A state moves one step at a time under one of 8 hidden systems, and each row is a state written as 20 numbers. Each run below is a few steps of one system.
run 1, pali:
0:  -1 -15   5   2 -10  -3  13   1   5  16  -8   9  -1  -4   3  16  -4  -3 -34   4
1:   3 -10  18   3 -17  10  -3  12 -17   6  20  -7  -8 -14   5  -2 -15   3 -17   2
2:   3  -7   5 -10   2  -2 -10  15 -15  -9  27   0 -21   9   3  -9  15  11   9  16
3:  -7  -6 -19   2  16   4  -2  -7  15 -28   6  10 -16  12 -10 -10  10  -5   2  23
4:  -9   1 -27   1   8 -13  18  -5  18  -4  -6  -2  12  -8  -5 -10  -6  -6 -31  11
5:   1  -3  -5  -2  -3  -4  -5   8 -19  17  -6 -28  12 -11   6   2 -12 -20 -36  -2
6:   6   0   3  -4   3   2 -22  12 -37  -3  15 -32  -1  -1   5 -13 -13   0  12  -8
7:   4  16 -15 -12  26  -1 -19   0  -5 -18   5  -6  -3  18  -1 -10  14   3  40   8
run 2, vof (8 x 20):
0:   2 -23   0   3 -15 -15  -3  10  -8 -10  12   2 -24  15  -7  -3  20  13 -11   3
1:   1   6 -17   4  15  18 -13   8   5 -23  15   1  -9   0  -8  -5 -12  -3  -9  28
2:   4  27 -22   2  -5 -16   0  16   8   1  -2 -17  23 -10  -7 -12   1   4 -14  -4
3:  -2 -17 -13   3   5 -10   6 -12  -5   9 -27 -10   9   5   0  13 -15 -12 -29 -11
4:   5 -21  11  -1  -3  -3  -1   4 -32   6  11 -12  -6   2   6   2 -29  20   2 -13
5:   5  -9 -10 -12  14 -11 -18   8 -19 -16  10  -8 -19  26  -1  -6  19   8  18   8
6:   5  29 -20   4  21  17 -24   0   9 -20  -8  -8  10   4  -9  -1  -7 -10  22   6
7:   2  27  -9  -7   7 -15   9  -5  11  21 -26  -5  34  -5   5   7  -4   2  10 -19
run 3, vof, 8 rows:
0: -10 -24  -6  -7   5 -20  27  -9   5   1   4  13  -8   4   4  -6   4  11 -14   9
1:   6  -3  10   6 -11  20 -21  15 -15  -4  15 -11 -13  -7  -1   1  -3 -12 -16   9
2:  -6   1 -24   3   4 -18  11   0  11 -21  10  -2   1   3 -11 -23   3  14   0   4
3:   2   9  -9  -4   9   6 -11   6  -7   9  -8 -18  11  -7   5   4  -6 -25 -24   9
4:  -2 -12  -7  11 -10 -16   9  -7  -9  -3  -7 -14   9   0  -6  -9 -17  12  -1 -25
5:   1 -18   1 -16  19  -3  -4  -1 -25   8   3  -9  -9  11  13   5  -5  -5  -1   8
6:   5   5  -4   7  -1   4 -21   4 -11 -19   5 -12  -4   8  -9  -9   0   5  25 -11
7:  -2  17 -16 -13  28  -4   0  -7   7  -1 -10   0  13   7   5  -1   3  -5  17   7
run 4, guvad, 8 rows:
0:   1 -11 -11  -2   6 -11   3   5 -12  -2   5 -10  -1   5  -1  -3 -14  12 -10   1
1:   3   9 -10  -7  17   0  -6   3  -7  -5   5  -7   6   3   3  -4 -13   9  14   4
2:   0  17 -15   0   4 -10   6   3  12  -4   0  -1  14  -3  -4  -9  -4  12   3  -1
3:   3   8  -8   1   4  -7   4  -5   7   8 -21   1  15   3  -1  12  -9   4   1 -12
4:   4  -4   8   4 -10  -7   7  -1  -6   9  -5   0   7  -1   1   5 -14  17   8 -20
5:   6  -1   8 -11   0 -13   2   8 -10  10   4   4  -3  10   7   5   8  20  15  -6
6:   6  17   6  -3  -2   3  -7   8  10  -1   4  12  -1   5  -1   4  15  12  24   1
7:   1  12   7   2 -10   3   6   2  24   7  -7  21   3  -4  -2  10  16   1  -2   3
run 5, pali, 8 rows:
0:   1 -11  -3   0   2  -6  -5  -1 -21   1  -1 -18   1   3   2  -3 -14   1  -1 -10
1:   3  16  -2  -8  12   7 -13   5  -5  -3   7  -7   4  -1   4  -5   0  -2  18   5
2:   2   4 -16   3   8  -8  -6  -4   6 -10 -14   0   2  16  -9   3   7   4  12  -7
3:  -3   7  -4   1  10   5   8 -12  10   6 -15   4  15  -5   3   7 -15  -5   2  -4
4:   8  10   6   2 -13  -4  -3   9  -3  16 -10  -5  12  -5   1  11  -4   5  -6 -15
5:   6  -7  17  -2  -2   8  -8  -1 -15   8  -1   2  -6   5   6  12  -6   6  18 -10
6:   3  10   6   2  -2   7  -3   3  12  -8   8  16  -5   3  -4   2   6  15  24   2
7:  -2  -6  -2   2   0  -4  11  -7  21  -1 -10  23  -6  10  -4  13  10   7  -2   4
run 6, lige (8 x 20):
0:   6  -9   0  -1   2   0  -5   5  -2  -4   2   9 -13  13  -3  11   0  15   3   4
1:   1   4  -6  -2  12   7   0  -3  12  -6  -2  15  -3   7  -2   8  -3   6   8  10
2:   4   7  -4   2  -4  -4   3   5  15   0  -5  13   1   5  -6   9   5  13  -1   0
3:   2  -5   4   5  -5   6   5   1   9   4  -3  13  -3  -2  -1  13  -8   4 -12   4
4:   5   0   1   2  -2   5  -1  10  -1  -3  12   5  -5  -2  -2   3 -12  15  -5   7
5:   0  -7  -8  -3   8  -2   0   4   2  -8   7   7 -12   9  -2   1   4   7  -5  14
6:  -2   4 -14   5   5   0   3  -3  16 -12  -3   8   1   3  -8  -2   1   3  -1   6
7:   1   1  -8   4  -4  -9   8   2  10   2  -8   3   7  -1  -4   4  -5   7 -15  -3
run 7, Siba (8 x 20):
0:  -6 -14  -2   2   1   1   3  -6   5 -14   9   8 -15   6  -3  -8   9   0   1  10
1:  -8  -5 -11  -8  15  -4   9  -4   1  -6   9  -2  -1  -2   4 -12  -3  -3  -6  15
2:  -7 -15 -13   8   3  -3   3  -9  -4 -12  -2  -9  -2   0  -5 -10 -11  -6 -12  -1
3:  -1 -13  -4   0   9   1   0  -4 -16  -7   7  -9  -3   2   2  -5 -22   7   4  -1
4:   5  -1 -13   1  10   1 -18   6 -15 -10   0 -17  -2   9  -4  -1  -9  -1  -1   0
5:   3   3 -13   1  15  -1 -10  -5  -3  -9 -12  -4   3  14  -4   5  -8   4  18  -6
6:   4  18  -9   1  10   4  -7  -2   0   2 -13  -9  19  -3   0   3 -16  -3  10  -9
7:   7   7   2   6  -9  -3  -6   1  -5   9 -16  -9  14   0  -2  10 -11   5   6 -23
run 8, rapo:
0:   4  15  -3   8  -8  11 -25   7   4 -10  -5  -9  -1   1  -9  -2  19 -20   5  -1
1:  -3 -13 -22   1  13 -16   8  -7   7 -14  -7   6  -7  18  -8   0   1  12  -3   4
2:   4  26  -6   0   4   1  -9   0   9   5 -15  -5  20  -2  -1   3   3  -7  15 -10
3:   4 -17  -7   6  -8 -16  -4   1 -10   0 -14  -7  -5  17  -7   9   3   8  -8 -16
4:   4   7   4 -14  18   0  -5  -4  -8   9  -6   2   5  10  11   9   3   3  28  -3
5:   7  -4  13   6 -19  -2  -4   5   6   3  -6  14 -10  10  -5  14  18   9   5  -9
6:  -4 -10   7 -10  10  -2  18 -15   6  15 -12  17   3   2  11  13  -2   0   3   1
7:   1   2  21   7 -20   5   5  -1  -1  12   0   3   7 -13   3   3 -10   7   8 -19
run 9, doti (8 x 20):
0:   4   0   2  -5   6   2   3  -2  10   8  -9  17  -2   8   3  18   4   5   1   5
1:   4  12  12   4  -9  12  -2   5   8   7  -1   9   5  -9   1  10  -7   3   2  -2
2:   4  -7  12  -4  -9  -3   7   6   0  13   4  10  -5  -1   6  10   2  11  -9   2
3:   2  -2  11  -2  -1  16  -3   5  -1   1  13   9 -10  -5   5   5  -4  -1  -3  14
4:   1   5   0  -3  -3  -2   5  12   7  -3  17   9  -6  -3  -1  -5   5  14  -4  13
5:  -1   1  -7   3  -2   5   2   5  11  -5   5   6  -4  -5  -3  -1   1  -5 -22  16
6:  -2  -3  -5   8  -9  -1   6   5   1  -7  11  -6   1 -11  -5 -11 -13   6 -16   2
7:  -1 -10 -10  -2   3  -6  -1   6 -13  -3   9 -15  -4   0   1  -8  -7  -1 -19   7
run 10, setus (8 x 20):
0:  -1 -20  17  -6   1  -2   9  -5 -13  -3  17  12 -16   8   7  -3  -6  26  27  -5
1:   1  29  -9  -8   9   8  -3  10  11  10  -1  -6  19 -17   5  -1   0 -19 -18  18
2:  -4 -25  -6  15 -12  -8   1  -9   5 -20  -4   8 -19  17 -15  -3   9   8   1  -9
3:   0  10  17  -8   4  13   8  -3  -6  18   6   0  14 -19  15   2 -23   1  11  -2
4:   3   2 -17   7 -10 -12 -12  13  -1  -7  -4 -16  -1   5 -11  -5  17  -9 -24   0
5:  -3 -21  12  -6  11   8   4 -11 -10  -2   8  12 -16   8   8   6 -10   8  16   5
6:   1  29 -13  -2   6   1  -2   7  11  -1   2  -8  19 -13  -1 -11  -2  -6  -1   7
7:  -5 -26  -5  10  -6  -9   7 -13   3  -6 -13   6 -10  12  -7   5   3  -1  -9  -9
run 11, setus:
0:   4  15   0  -2  -4  -2 -10   0  15   8 -22   5   6   8  -2  13  32 -16   4  -5
1:   1  -6  21  -6 -12  -8   7  -3   5  10  -2  20  -8   9   5   7  27  11  23 -10
2:   4  21  18  -9 -10   8  -2  10  13  19   1  12   5 -11   8   8  25 -11   0   8
3:  -2  -6  14   6 -24  -1   1   6  14  -4   9  17 -18   1  -5  -3  33   0  -1   4
4:  -5   2  27   0 -16  19   9   0   9   8  18  16  -6 -21   8  -5   5  -6   2  10
5:  -6   1   8  13 -27   6  -1   8   8  -8  17  -4  -5 -19  -6 -18  13 -12 -18   4
6:  -9 -23  18   7 -13  14   5  -6 -10  -7  21  -1 -16 -14   3 -15  -7 -10  -8   6
7:  -7   2  -1   5  -3  13  -6   1 -10 -12  22 -20   1 -21   2 -27 -11 -17  -7   9
run 12, doti, 8 rows:
0:   1  12  -9   1  11  13  -9   1   6  -8   0  -2   3  -3  -1   1  -7 -10   0  11
1:   2   3  -9   6  -9 -14   5   5   6  -3  -4  -1   6   2  -8  -2   0  13  -5  -9
2:  -1  -8  -2   1   5   5  -2  -6  -7   6  -9  -6   2  -1   4   8 -13 -12 -14   0
3:   4  -1   3   1  -3  -2  -7   5 -13  -3   6  -8  -1   3  -1  -3  -9  13  12  -9
4:   2   0  -7 -10  15  -3  -5   1  -1   1  -5   3  -3  13   3   8   8  -1   3   9
5:   3  13  -4   8  -1   8  -6  -1  13  -7  -7   6   5   0  -7   4  -2   2  10  -4
6:   1   1   1  -1  -5  -9  10  -1   4  14 -11   3  10  -3   3   8  -3   4  -9  -7
7:   3  -8  14   3  -6  11  -7   0 -11   7  -2  -2  -5  -3   4  10  -8  -5  -2  -5
run 13, Siba (8 x 20):
0:   0  -4 -13  -1   3 -13   9   0   6   3  -9   2   4   5  -2   4  -2   6 -14   0
1:  -1  -8   6   5   1  14   0  -8   0   1  -3   4  -2  -4   2   8 -17  -6  -4   0
2:   7   2  -4   0  -3  -3  -3  14  -4  -1   8  -3  -2   1  -3   3  -8  15  -8   3
3:   3  -6  -3  -2   8   4 -10  -1  -2   0  -9   3  -7  13   0  14   5  -6  -1   4
4:   1  11  -8   3   6   5   0  -1  13  -7  -1   8   5  -1  -4   1  -7   6   6   4
5:   1   1  -5  -1   2  -6   5   0   1  10 -10  -3  10  -2   3   7  -7  -2 -13  -4
6:   3  -5  10   9 -10  10  -4  -1  -1   1  -2   3  -3  -3  -2   8 -11   2  -1  -7
7:   8   6   3  -7   0   0  -6  14  -5   5   7   2  -3   3   3   7   2  11   0   7
run 14, lige:
0:  -6  22  -3  14 -15  -1  11  -5  22  -3  -2  -1  22 -22  -7 -17  -5   1   7 -14
1:   0 -12   9  -5 -16 -13  10  10 -13  24   1 -10   3 -10   9   5   1  -5 -35  -3
2:  -2 -12   6  10  -2  22 -15   0 -18 -17  20 -14 -13  -8  -2 -13 -18 -11  -1   6
3:  -4   1 -17 -18  21 -23   5   1 -11  -8  13 -12   1   9   6 -22  11   9  15   8
4:  -6   6 -18   6   5  -2  -6 -13  17  -9 -25  -5   6   6  -9  -1  23 -30  -4  -2
5:  -4   1   4  12 -17  -8  16 -12   4  12 -17  -7  23 -15  -1  -3 -19   3   0 -31
6:  10  -6  14  -6  -5   6 -14  14 -31  22   1 -20   1  -5  11  14 -16  -7 -20  -4
7:   1 -17   7  -1   9  11 -19  -4 -26 -19  16  -8 -21  13   1 -10  -2   1  29   0
run 15, rapo (8 x 20):
0:  -6  -7  -2  11  -4  -5  10 -15  11 -14  -4   9   0   4  -8  -8  -4  12  20 -14
1:  -4   7   0  -8  -6 -18   9  -1   0  14  -7  -9  14  -6   7  -8  15  -5  -1 -10
2:  -5 -20   6   6  -3   2  -6 -13 -14  -6  -6  -8  -8   7   0  -3  -1  -9  11 -15
3:  -1   3   4 -11   1 -12   7   3  -1   1  12   5  -2   3   6 -10  15  13  20   2
4:  -6  -4   7   4  -9   5   1  -9  12   1  -8   9  -5  -1  -1   1  21 -18  -1   0
5:  -9  -9  -3   4   1  -8  19 -15   7  -3  -2   6   5  -4   0  -9 -11   8   7  -8
6:  -2   7   7  -2 -11  -6   1   2  -8  10   1 -15  12 -12   5 -11   5  -8   1 -12
7:  -4 -22   3  -1   0  -2  -3  -5 -15  -7   7  -7 -14   8   2  -8   5  -5   2   0
run 16, guvad (8 x 20):
0:  -2  14 -11  14 -10   3 -13  -1  11 -17  -7 -11   6  -3 -14 -13  13 -15   7  -8
1: -12 -16   0   1   5  -3  21 -24  11   6 -16  10   4  -2   5   0  -2 -13  -7  -3
2:   2 -10  11   4 -13  -2 -10   0 -25   8  -4 -23   2  -3   3  -3  -3 -10  -1 -21
3:  -6 -18  -1  -7   8 -11   6  -7  -9 -12  11   3 -15  13   3 -13   9  11  19   2
4:  -2  23  -1 -10   8   4  -7   2   4   1   3  -5   9  -7   6 -11  18 -14  18   7
5:  -7   1 -11  14 -10  -5   6 -10  24 -10 -16   7   4   1 -13  -3  13  -8  -5  -6
6:  -4 -15  15   2  -4   6   6 -16  -7  17 -18  -1   5  -5   9  11  -9 -16  -5 -14
7:   0 -21  11   2 -15  -9  -4   4 -23  -1  12 -12 -13   4   1  -9   4   8   4 -12

Which system made each of these runs?
run 17 (2 x 20):
0:  -4 -11  -5  10   2  14 -11  -5  -6 -21   8  -6 -12   2  -7  -9  -9  -8   3   4
1:   0  15 -15  -6   6 -10   3  11  10  -8  12   0   3  -2  -2 -14  10   9  -2  14

rapo
run 18:
0:   7  -4   7   7 -12   7 -11   7  -9  10  -9  -7   0  -2  -1  15  -7  -7 -17  -9
1:   1 -13   8  -1   5   6  -3  -2 -18  -3  11  -3  -9   2   4  -2 -17  10  14  -3

lige
run 19, 2 rows:
0:   0   5  -2  -8   4  -7  14   2  10  12  -1   9   7  -4   6   6   0   5 -11   8
1:   4  -1   9   9 -15  12  -9   6   0   0   2  -1  -5  -6  -4   6  -4  -5 -11  -2

doti
run 20:
0:  10  -9   0  20 -17   2 -12   7   0 -17  -2   7 -15  16 -18  11  -8  27   9 -15
1:   4   8   7 -16   6  -5  15  13  -5  25  12   2  12 -13  16   6 -18  16 -14  11

setus
run 21, 2 rows:
0:  -7  18  -7   6  -3   7  11   2  14  -7  16  -4  15 -27  -2 -22 -16  -3  -9   9
1:  -7  -7  -6  -4 -10 -21  12   0  -2  13  -7 -15   9  -8   4  -9  15 -16 -31  -4

vof
run 22 (2 x 20):
0:  5 12 -4  2 -4 -6  3  6 11  6 -8  6 10  0 -3  8 -2 12 -2 -6
1:  7 -4  5  1 -9 -3 -1  7  0  9 -6  7 -3  6 -1 15  2 10 -7 -5

setus
run 23:
0:  -4   2  -8  -2  -4  -7  -3   8  -7  -2  10 -19   2  -9   1 -18  11 -16 -18   7
1:  -7 -21   2   3   9  11  -4 -14  -7 -14   4   2 -16   7   0  -5  -3 -11   7   6

setus
run 24:
0:   8  -7   3   0   1   6  -7   2   7   3 -12  19 -12  17  -3  27   7   5  -4   5
1:   3   4  22   3 -14  19  -1   8   0   7  15   9  -5 -15   5   5  -9   3  -2   5

guvad
run 25, 2 rows:
0:   5  12  -3   7  -4   1  -2   4  -2   2  -4  -9  15  -8  -4   1 -23  10   3 -14
1:   6 -16   3  -6   2  -6  -7   5 -19   8  -4  -6  -9  13   5  13   0   2  -8  -1

lige
run 26 (2 x 20):
0:  -7   7   0   0  -4  10   3   4  17 -10  17   8  -6 -13  -1 -14  16 -14 -11  23
1: -12 -22  -8  -3  -1 -21  25 -10   7  -2   2   8  -6   2   1 -11  10   4 -16   5

Siba
run 27 (2 x 20):
0:  -7  -8   6   4   8  19  -1 -18   0  -4  -5   2  -1  -5   4   0 -14 -19   5   2
1:   2  15  -3  -1 -11 -15   5  12   5   3   6  -5  11  -7  -3 -11   8  13   1  -6

pali
run 28, 2 rows:
0:  -7 -15   2  -4   9   5   0 -13  -7   0  -4  -2  -6   3   6  -2   2 -18   1   5
1:  -1   6   2   3  -6  -1   3   2   6  -9  11   5   0  -4  -4 -12   1  13  15  -2

rapo
run 29, 2 rows:
0:  -3  -3 -16   7  -3  -5   4   4  20 -21   8  11 -11   5 -14  -9  12   7 -14  16
1: -11 -18  -6 -10  20  -3  19 -16   2   4  -2   8  -1   0  10   0  -9  -7 -12  15

Siba
run 30 (2 x 20):
0:   6  21  17  -3   2  27 -13   3   5  16  -8   5   9 -11   9  18  -2 -19   5   4
1:   7  -7   4  10 -19 -14  -1   5  -5  -4  -2   2  -4  12 -10   3  -1  30  15 -24

pali
